0: [130 127 145  70 113 129 124 127 118 110  77 154]
1: [163 139 144 120  98 184 132 149 152 151 161 160]
2: [128 114 109 154 123 130  97 101 111 114 113 100]
3: [143 123 121 129 134 115 116 124 145 123 117 133]
4: [138 106 114 147 131 153 144 122 102 152 162 103]
5: [107 155 115 132 146 147 110 103 141 117 133 147]
6: [ 93  37 118 173 128 149 167 138 142 175  96 131]
7: [144 152 127 136 112 111 152 125 139 136 115 129]
8: [148 153  86 119 131 147 105 154 121 127 120 116]
9: [135 107 139 119 138 121 132 128 125 132 118 139]
10: [123 111 133 169 126 118 108 115 149 118 122 121]
11: [140 119 129 132 137 106 120 116 184 144 110 156]
12: [ 87 132  96 168 158 143 129 126 156 100  89  93]
13: [152 166 121 109 131 119 114 127  91 128 136 141]
14: [106 114 136 123 130 106 116 142 125 131 139  89]
15: [148 173 139 108 126  95 134 129 111 102 126 142]
16: [110  89 155 142 162 105 139 137 143 109 135 115]
17: [ 84 118 144 109 141 119 110 118 150 125 111 114]
18: [134 126 134 107 112 139 140 167 100 134 125 133]
19: [145 180 123 118 104 151 101 140 138 118  99 146]
20: [ 71  89  63 162  84 123 200  99 100 111  80  94]
21: [ 40 113 142  91 120 127 127 129 135 133 122 102]
22: [103 120 101 183 154 139 113 115 115 139 147  75]
23: [ 99 145 108 170 100 126 151 108  89 129 125  93]
24: [122 138 164  98 114 101 172 131 137 138 138 172]
25: [116 115 145 118 136  66 102 132 133 100 164 116]
26: [ 98 123 125 162 146 150 122 119 116 126 160  99]
27: [176 133 130  69 103 164 103 135 128 143  39 143]

[ 85 127 137 138 139 136 140 100 115 134  53 112] 17 12 2
[124 148  90 109 122 135 110 113  69 113 109 127] 13 8 2
[138 132 127  90 121 137 107 124 102 118 120 153] 13 0 9
[ 87 126 146 143 164 169 136 144 169 139 161 155] 5 26 16
[159 173 108 115 124 142 122 139 130 112 102 156] 19 8 13
[120 130 143 148 149  64 167 125 158  75 141 100] 16 25 14
[163 154 154 111 109 182 133 147 150 156 168 155] 1 18 19
[128 108 122 120 134 166 117 101  90 107 117 123] 2 9 4
[107 123 121 132 147 134 112 102 129  86 153 137] 5 26 3
[140 138 111 140 118 121 109 136 136 135 134 128] 3 7 8
[127 142 129 126 130 117 122 134 114 127 118  96] 14 3 7
[139 140 135  82 123 164 137 150 127 147 115 154] 18 0 9
[ 98 128 158  87 124 130 134 128 117 142 118 155] 9 24 0
[145 100 110 110 109 121 118 140  63 101  95 114] 18 2 9
[ 69  94 107 140 125 136 111  98 113 117 106  72] 2 22 17
[134  98  56 229 143 133 157  73 143 112 139  59] 22 12 2
[126 138 101 148 125 100  89 128 128 116 144 135] 3 10 2
[ 84 146 155  99 147 122 150 123 153 119  83 127] 17 21 0
[107 157 146 124 155 121 141 149 158 117 148 157] 5 24 3
[165 112 127 116 110 140 106 117  88 126  75 106] 2 9 0
[ 60 111 180 210 165 111 145 105 148 115 191  77] 26 16 22
[144 103 106 132 142 133  96 118 108 178 147 132] 4 9 3
[176 123 128 123 113 150 132 132 144 141 121 124] 3 7 9
[ 78 214 132 164 188 117  88 133 156  97 136 182] 5 19 15
[141 143  83 133 107  97 129 145  96 113 105 111] 8 7 13
[255 127 126 104 169 148 149 196 138 155 139  82] 8 18 1
[ 97 125 134 149 155 159  99 109 141 106 156 176] 5 26 10
[115 129 146 160 123 135 133 132 123 129  90 122] 10 9 7
[158 110 104 144 136 104 121 102  95 124 119 117] 2 3 9
[ 87 128 181  90 149 139 163 136 144 128 106 122] 17 21 9
[133 125 127 122 143 103 128 129 147 133 122 146] 3 9 11
[151 143 133  94  81 142 109 152 116 127 130 162] 18 19 13
[120 121 118 136 141 105 129 103 105 129 122 119] 9 2 3
[125 153 175  87 130 140  97 154 144 157 138 138] 18 9 17
[121 120 133 133 142 135 119 128 145  96 129 150] 3 9 5
[114 116 148 148 126 124 114 117 127 157 145 102] 14 26 10
[133 153 147  79 117 156 115 137 100 107 119 145] 0 18 13
[124 141 132  48 116 122 139 136 139 142 140 163] 24 0 18
[105 124 166 151 131 135 160 130 144 155 141 132] 9 7 16
[163 119 133 123  99 158 103 143  74 143  98 103] 18 8 2
[ 81 193 133 147 184  88  74 139 161 102 136 211] 5 11 15
[141 117 148 115 135  97 139 108 146 128 116 167] 9 11 3
[103 118 167  54 119 118 124 138 103 157  60 146] 0 9 27
